In the data rows, 128 means zero.
A hidden rule labels the rows of this table. It goes by one to three of the table's principal directions, not those with the most spread.
[154 162 120 127 153 119 153 106 108 189 149 155 154 142 156 142 129 159
 105 105 141 123 171 136 120 148 134 153 128 146 132 122 142  92 113 130
 136 118  90 174 114 105 131 101 132 121  85  92] sock
[133  54 151 119  71 139  90 205 169  55  91 108 107 144  86 159 112 157
 149 134 130 131  96 103 115 124  97 127 115  96 136 153 194 175 121 116
 107 112 180  76 152 152 188 143 137 166 168 143] sock
[118 138 108  75 101 122  96 194 129 101 132 106  98 139  84 183  64 124
 180 135 158 117  92 129  92 145  90 115  76 166  81 142 143 182 159  86
 113 143 233  88  88 146 159 133 140 183 186 145] sock
[169 148 188 149 151 143 170 173 102 141 122 105 182 111 137 133 151 183
 108 104 124  92 131 174 169 100 184 105 153 123 120 113 154  65 142 149
 129  87 124 174 194  83 153 156 216 129  83 112] crow
[206 158 195 126 147 171 170 159  58  99 104  99 218 111 154 126 143 208
 105 118 126  69 152 207 207  86 245 103 156 117 121  93 163  52 151 135
 112  66 131 150 219  74 135 163 233  65  51 119] fern
[158 168 114  87 149 121 106 120 103 123 142 135 150 141 122 116  92 138
 135 120 127 119 134 153 116 135 132 133 103 143 102 126 114 131 133 118
 110 138 167 150  89  98 115 117 123 115 118 136] fern
[131 114 134 116 132 114 144 177 114  79 144  81 153 142  77  91 142 168
  95 109 126  72  36 169 165  53 186  41 153  80  96 150 123 121 130 173
 136  85 161 163 180 141 130 149 220 118 110 120] iron
[169 209 161  86 148 148 166 162  60 156 136 148 190 121 139 150 107 214
 118 129 150  71 151 195 155 133 206 136 131 138  85 124 138  96 140 127
 123  96 155 155 152  97 145 113 206  85  60 112] fern
[120  69  85 138 141 109 106 101 164 114 135  69 100 152 102 137 136  59
 174  99 139 162  83  96 137 122 104  92 111 163 158 133 159 107 156 123
 112 144 110 112 132 138 123 143  96 134 144 125] fern
[173 158 146  93 195 139  99 131  96  39 150  92 188 110 125  31 129 143
 122  94  81  77  78 186 162  72 184  70 156 114  71 108  84 106 136 157
  96 105 173 201 153  75 126 161 172  59  87 176] crow
[151  95 199 194 117 162 173  98 135 189 114 144 179 146 135 117 183 177
  91 112 116 161 183 105 163 162 148 166 158  90 183 114 174  47  99 126
 121 100  42 150 194 105 157 118 165 148  73  85] sock
[121 104 121 167  89 113 115  93 151 189 118 168 105 145 135 161 124 105
 121 116 135 209 195  72  84 183  51 190 110 147 183 142 139 120 106 104
 131 155  78 114  77 118 126  91  60 171 144 102] iron
[141  69 145 151 114 147 141 126 154  47  94  80 127 115 121 109 121 128
 149 171 110 110  92 102 159 121 120 112 139  86 128 117 156 161 155 135
 114 103 145  89 183 171 153 172 117 143 171 155] sock
[105 144  74 117 160 108 143  50 118 131 147 113 115 124 131  94 132  76
 137 158 137 128  96 128 139 122 129 113 132 138 124 128  96 139 156 143
 126 141  95 131 112 160  93 119  81  94 131 145] fern
[132  87 132 150  98 108 125 104 133 178 137 136 149 184  73 124 153 150
  97  87 148 190 125 103 120 148 105 142 132 115 178 174 172  77 108 132
 105 117  65 153 129 115 156  75 133 141  80  86] crow
[171 161 158 100 145 135 109 123 109 150 132 170 159 156 121 119  81 166
 132 118 122 140 174 132 107 185 113 178 105 135 115 134 129 128 114 111
 100 149 164 145  83  86 135  95 115 130 106 123] sock
[101 106 133  86 100 119 122 200 142 128 137 117  92 163  68 178 106 153
 149 117 162 103  78 118 125 118 113  90 114 136  96 157 130 174 120 126
 150 132 191 109 127 165 144 121 205 183 163 112] fern
[129 168 100 115 171 101 138  97  98 161 177 114 147 147 112 108 122 119
 122  84 143 131 109 143 118 117 128  92 128 170 110 131 103  95 140 139
 127 122 125 192  95  99 116 116 150 135 108 115] crow
[108 144 136 112 153 144 150 133 130 163 152 124 131 137 122 134 154 141
 138 115 136  98 113 137 154 119 166 103 136 135 109 113 116 109 117 131
 148 125 124 147 155 135 123 134 193 136 110 115] iron
[121 105 188 100 113 146 179 253 129  66 108  90 128 123  77 159 115 218
 138 158 148  20  33 161 188  80 200  56 159  73  68 156 155 180 145 174
 154  78 212  96 228 192 172 164 255 137 137 122] crow
[112 111 180 127 133 155 105 129 170 174 124 196 122 152 127 108 162 153
 119 122 105 150 168 105 118 174 126 189 136  92 152 136 135 126  63 128
 124 163 101 129 127 115 141  92 122 126  94 122] crow
[111 135 128 134 132 142 134  77 130 189 150 172 133 159 134 119 144 135
 114 121 135 163 173 100 107 179 117 173 124 130 152 121 138 109  94 104
 121 139  85 135 104 127 134  91 108 142 104 106] crow
[152 134 128 140 136 132 113  95 106 147 130 119 163 135 135 119 159 118
 119  91 128 167 157 147 138 115 150 131 129 152 166 115 147  57 130 118
 104 119  82 153 131  70 120 125 128 102  81 125] sock
[144  96 138 108  94 128 100 194 148  65  99 112 112 127 101 168  78 152
 169 136 134 122 105 112 112 138  96 131 109 128 113 153 168 180 145 120
 110 120 197  84 127 141 175 140 120 149 166 146] crow
[ 87  73 157 167  78 116 130 105 177 221 125 170  87 179  81 153 142 119
 117 121 142 211 160  47  96 193  33 179 120 119 177 162 129 136  88 115
 142 168  80 117  96 149 137  75 116 228 160  89] sock
[137  77 189 160  90 158 141 179 149 131  93 123 133 125 126 168 161 168
 125 121 130 134 149 111 150 133 130 144 147 112 156 125 184 106 115 118
 130 104 105 107 194 128 178 140 179 155 120 113] crow
[ 89  91 106 186  92 110 158 102 158 158 102 129  78 104 147 164 141  75
 131 162 137 162 139  83 130 143  93 144 135 127 170 139 120 142 142 136
 162 146  70  75 134 181 102 126  69 138 164 109] sock
[ 77 114  64 113  92  91 128  98 152 159 127 137  59 140 104 181  95  80
 163 166 169 161 111  76  95 159  53 146 101 157 134 165 116 195 147 121
 147 161 119  78  72 195 115  93  63 161 187 124] crow
[126 208  98 113 180 127 146  89  82 136 153 143 147  92 185  98 140 116
 110 132 120  92 148 180 138  88 191 109 143 148 109  96  72 111 132 149
 150 122 114 163 110 102  71 143 125  66  98 141] sock
[125 139 118 163 142 122 167  96 125 162 126 118 133 107 160 131 161 112
 111 139 128 124 141 137 149 104 150 120 142 126 151 109 122  95 138 148
 153 117  74 144 150 126  98 145 127 126 121 115] iron
[135  99 130 155 124 130 114 136 139  89 107  87 120 100 143 138 143  92
 147 119 120 147 126 123 131 102 109 112 133 153 149 110 148 114 154 123
 118 118 120 119 145 109 140 167 114 138 153 153] crow
[125 136 162 151  62 131 182 160 107 182 110 164 142 134 121 178 132 206
  74 153 155 123 167 126 125 133 125 155 137  91 139 145 147 133 106 130
 160  90 107 123 147 149 147 105 185 183 129  84] sock
[145 165 146 157 118 134 180 109  94 187 115 155 152 103 174 160 138 155
  99 143 137 124 193 141 148 138 148 159 142 134 141 112 115  95 129 129
 156 113  77 138 144 118 108 118 144 117 102  98] sock
[ 91 109 108 139 115 113 147 113 149 139 134 147  88 137 133 122 134 117
  98 158 132 119 121 100 109 124  97 128 135  98 133 133 110 179 104 143
 162 134 115 119 111 181 110 123 110 165 171 117] iron
[158  99 183 130  96 139 158 212 139  47  74 115 132 105 120 143  95 203
 116 190 120  61  98 140 146 105 133 124 143  56 102 143 167 202 142 163
 134  87 193  93 183 168 172 164 163 156 172 146] crow
[171 135 154 162 165 136 122 133 129 133 133 107 168 106 159 112 148 122
 127  76  98 139 154 140 133 126 131 127 135 153 135  98 141  56 134 122
 111 117 110 183 147  60 147 154 135 127  99 128] crow
[132 112 147 147 150 126 126 132 117  62 123  89 141 111 120  68 147 111
 108 127 106 115  83 155 148  75 152  79 159 107 128 124 118 122 148 160
 113 109 138 144 157 114 123 165 140 109 131 159] fern
[162  96 149 163  75 125 164 153 126 124  82 127 142 128 129 172 111 178
 106 159 142 128 149 120 140 136 128 153 128  89 161 149 187 131 139 139
 132  95 113  91 162 147 148 127 122 141 131  97] fern
[128 149  88  89 177 136  85  75 156 105 146 163 114 124 167  71 116  96
 148 141  84 107 139 118 117 145 130 152 113 110 101 104  71 167  91 129
 131 173 141 137  85 134  81 124  55  75 131 156] fern
[125 161  76  97 172  93 127  89 109 125 169 112 133 141 111  91 108 107
 128 117 136 115  83 142 117 111 123  93 124 148  99 140  98 136 146 150
 122 129 138 173  89 129 110 117 112 112 123 136] crow
[131 158 147  95 148 143 123 141 113 150 151 155 151 147 123 114 139 167
 115 105 126 105 135 153 135 126 168 127 133 122 107 124 115 112  96 130
 131 128 138 160 129 106 126 111 180 110  86 118] iron
[138  98 132 146 107 134 140 135 136 117 108 106 129 131 127 145 136 130
 125 145 135 129 125 125 139 125 131 129 122 113 149 122 171 121 141 118
 121 114 119 103 157 143 142 142 128 144 138 122] iron
[147 132  99 145 160 123  99  46 125 106 136 138 146 115 174  52 153  81
  96 123  88 155 158 128 113 122 112 151 139 120 151 101 103 106 113 128
 106 139  74 167 100  97 102 125  46  81 111 154] crow
[133 178 124 114 152 140 134 129 105 158 146 151 145 111 171 137 145 143
 114 113 129 107 167 155 120 120 153 140 132 153 115  99 119 105 112 117
 140 120 114 162 121 100 126 128 148 112 101 126] crow
[150 135 174 133 166 110 186 171 121 143 146 109 144 147  99 115 100 176
 105 119 128  66  84 141 154 122 138  82 146 104  81 139 108 137 136 174
 155 116 175 177 154 141 128 139 213 176 136  94] iron
[123 103 134 115 141 129 116 135 138  90 121 107 119 134 107 106 133 113
 143 135 123 115  85 137 154 109 152 101 136 114 125 138 126 139 138 145
 119 138 143 109 150 142 118 137 135  98 125 144] sock
[162 145 110 123 153 103 133 107  83  77 134  66 163 117 104  92 104 108
 135 117 127 117  75 166 163  84 154  66 135 146 107 135 100 103 187 152
 107 109 149 155 136 105 103 149 141  88 117 146] sock
[243 224 138  42 180 122  98 180  15  39 157  89 243 136 106  83  53 214
 111  73 125  60 101 248 136  73 204  70 112 154  45 123 129  89 167 130
  66  70 249 218 109  20 147 143 212  68  62 154] iron
[173 123 176 138 106 135 134 178 125 179 108 136 144 143 126 204 103 169
 141  99 149 150 185 118 117 175  92 169 104 167 140 128 183  96 133  94
 120 127 139 131 129  88 172 116 163 185 124  95] iron
[135 167 112 146 161 142  98  57 134 171 150 187 144 107 213  84 179 107
  90  95  82 159 226 121  94 127 115 179 137 138 155  75  84  88  62 116
 142 142  53 195  83  62  93 122  75 108 101 137] iron
[163 106 185 155 134 142 148 157 110 100 122  88 181 127 110  99 163 172
 100  90 110 108 105 156 180  78 178  78 167 102 130 121 137  69 128 156
 124  81 118 173 202  91 143 157 220 121  88 119] iron
[102 102  88 135 146 112 119   0 151 155 151 141 124 165 106  44 159  76
 112 145 110 177 114  83 134 151  92 146 136  94 156 136  85 126 106 141
 114 159  48 155 102 154  88  87  60 115 120 134] sock
[ 89  72 154 114 107 133 112 170 166 104 127 118  93 165  55 123 119 131
 154 132 136 131  63  97 131 147 114 108 127 100 119 166 141 171 121 130
 118 147 175  85 143 175 156 119 155 160 153 130] crow
[125 216 103  78 164 112 125 128 104 193 153 182 115 131 152 165  82 133
 146 131 152 116 171 152  86 160 125 162  93 180 101 130 101 152 126 121
 143 165 164 139  46 103  99  99 106 129 125 123] crow
[121  74 166 148  93 127 124 178 152 130 116 106 112 157  72 157 114 132
 146 109 140 155 103  98 129 152  98 116 118 127 140 154 157 127 136 115
 119 136 160  97 144 139 157 128 161 186 152 107] iron
[150 163 163 128 121 132 157 162 106 181 124 171 144 128 147 177 107 191
 113 121 147 118 185 134 114 159 126 167 128 143 124 134 146 123 114 126
 144 116 131 141 118 108 150 107 158 149 108  97] crow
[ 95 148  86 101 134 144  84 103 135 111 146 129 105 115 148 119 138  75
 158 128 120 143 136 125 102 122 121 128 107 161 120  96 104 142 122  90
 121 149 141 113  91 122 114 143  94 124 153 166] sock
Which label does each new row get?
[163  98 191 162 135 141 210 209  93  72  95  43 177 102 107 127 160 181
 103 139 135  37  41 203 242  48 255  32 182  75 116 134 168  72 184 185
 138  60 136 116 255 152 137 184 255  69  75 101] -> iron
[151 149 116 111 161 125 123 110 121 127 139 129 156 128 139 100 137 139
 120 121 119 112 123 152 133 119 150 131 129 121 120 124 136 107 126 139
 113 121 114 165 131 107 131 123 120  93  92 134] -> crow
[153 182 120  98 143 125 118 158  96 111 130 154 151 106 158 129 111 163
 111 125 126  95 147 177 112 109 165 137 128 132 107 130 129 132 123 139
 126 113 152 146 109  96 129 124 124  78  95 137] -> crow
[102 102 168 129  76 137 182 234 125  98 117  76 113 118  77 191 120 186
 137 142 160  65  58 130 165  82 143  54 146 111  82 141 137 165 151 142
 169  74 191 102 203 188 169 169 255 204 179 113] -> sock
[122 134 101  97 124 110 128 185 125  56 122  92  96 106 120 144  81 120
 143 166 139  71  68 148 112  93 112  86 114 128  76 132 124 205 165 135
 136 119 214 103 118 171 137 163 130 152 197 158] -> crow
[163 147 191 141  86 136 161 210  97 156 103 140 156 115 128 199 109 208
 110 115 149 115 171 145 128 133 122 145 133 141 118 135 157 112 132 120
 142  91 150 138 152  99 173 127 210 176 123 100] -> crow
[102  94  92 128 149  91 131  74 146 129 149  95 105 160  79  93 134  83
 137 120 136 145  61 103 146 108 109  80 137 126 136 158  97 137 142 168
 134 144 104 144 119 157  93 117 117 129 140 125] -> iron
[144  91 177 151  88 126 165 165 134 120  87 120 120 123 110 165 103 164
 124 165 140 119 127 104 143 147  86 143 140 106 126 148 150 165 148 139
 137 113 139 101 162 164 162 128 152 176 165 119] -> crow
[ 97  80 137 103  75 143  94 193 144 101 124  81 100 146  62 185 125 118
 184 103 158 149  80 105 131 126 101  93 109 166 115 141 156 137 146  82
 112 126 177  83 151 148 178 137 192 178 163 138] -> crow
[100  88 121 170  91 112 153  83 154 166 114 153  99 140 122 130 137 113
 107 157 131 165 142  74 125 159  83 158 138  95 164 152 115 149 112 140
 151 143  70 103 122 178 110  98  82 148 148 101] -> iron
[111 211  63  62 152 112 127 114  81  70 145 136 117  87 158 101  87 118
 125 187 132  59  97 181 113  80 157 102 124 130  60 121  60 208 151 146
 143 123 186 127  81 158  86 139 100  75 157 179] -> fern
[100  93 132 156  73 142 136 101 165 174  85 165  76 125 146 193 118 100
 160 183 144 180 191  63 115 201  71 207 106 133 175 131 148 165 127  93
 140 167  92  39 113 175 124 106  56 161 172 117] -> iron
[170 220 145  61 166 123 179 154  54 140 152 133 190 136 110 125  86 226
 111 138 150  35 102 205 171  97 212  91 135 117  52 138  93 131 143 168
 144  91 185 183 142 114 111 118 237  96  80 114] -> iron
[ 72 102 124 180 104 148 134  75 165 172 111 161  81 109 169 142 170  70
 135 161 124 185 184  74 111 166  96 181 133 133 187 107 128 133 111 103
 143 158  57  72 120 157 114 126  56 146 155 131] -> fern
[144 116 111 184  98 131 121  91 114 145  89 106 128  91 176 179 145  64
 149 124 139 203 195 121 128 140 114 163 116 190 201 106 168  63 173  88
 107 131  60  84 129  90 119 141  55 104 121 129] -> crow
[200 173 178 111 105 157 116 173  90 175 126 188 205 146 154 162 129 245
  82  77 127 130 229 161 104 150 150 193 117 126 134 116 181  67  71  96
 113  88 123 184 123  40 178  96 186 134  54  93] -> iron
[170 166 175 129 127 131 164 163 116 186 115 195 169 135 150 143 120 226
  77 137 124  94 182 156 128 152 162 182 134  77 127 145 149 117  87 156
 146 115 117 157 137 106 135  94 154 118  73  85] -> iron
[174 151 137 152 130 151 125  98  83  95 112 123 188  90 188 105 169 149
  93 107 105 134 186 167 149  74 178 129 157 131 159  89 136  64 123 131
 117  75  74 164 157  59 120 157 134  69  79 146] -> sock
[109  75 138 137  73 126 129 185 152  79 103 101  93 124  98 156 116 132
 131 153 135 117  88 104 124 114  90 108 129 104 118 144 144 182 137 123
 138 115 166  85 152 181 159 146 148 178 189 135] -> sock
[151 123 152 151 118 129 174 168 129 128  95 130 130 102 159 168 122 167
 115 159 134  88 142 139 148 122 147 140 141 104 132 129 160 139 139 152
 152 105 122 110 170 148 139 144 140 125 129 108] -> sock
[121  81 161 126 123 158 114 166 155  52 112  94 126 128  99 101 137 138
 151 138 108 105  76 124 156 108 157  94 140  88 118 125 149 148 130 133
 111 114 172  94 181 149 154 167 159 129 145 155] -> sock
[192 117 157 152 111 150 160 169  90  53  83  53 173  87 146 161 105 151
 148 145 131  94 121 163 181 101 171  97 132 136 120 101 178  97 199 114
 106  73 159  97 205 118 156 189 166 110 131 137] -> iron
[124 118 125 163 107 135 125 139 126 126 110 122 131  98 153 145 157 109
 124 119 126 152 144 137 131 122 151 138 138 137 161 127 156  86 138 116
 119 118  89 103 154 117 140 134 103  86  99 124] -> fern
[132 125 123 123 146 133 148 131 112  91 138  82 150 125 107 103 131 130
 138 130 130  95  68 151 168 108 178  80 140 116 105 128 134 109 160 136
 113 105 142 127 176 148 136 146 161  93 107 131] -> crow
[147 136  98 130 110 120  89 137 134 120 125 132 125 107 159 157 115 112
 138 101 119 155 168 117  88 130  83 151 106 164 132 115 132 122 122  99
 125 128 128 140  90  94 140 132  86 136 143 137] -> sock
[ 51 150 114 100 198 112 101 116 163 135 192 140  82 139  95  33 146  61
 129 117  93 105  48 129 110 115 124  77 137 113  72 130  18 168  99 156
 148 193 173 170  86 150  80 127 135 140 155 157] -> fern
[143 132 100 109 137 119  84 120 124 109 140 118 120 140 124 128  89  89
 157 102 124 152 134 121 104 149 102 128  95 168 120 123 117 129 139  96
 106 157 168 119  79 106 114 126  88 122 142 135] -> fern
[105 111 134 145 134 103 138  79 138 181 159 152 130 171  83  84 142 130
  98 102 128 169 113  90 119 154  89 132 148 111 141 165  98 116 100 154
 130 141  81 173 106 135 126  77 128 149 108 101] -> fern
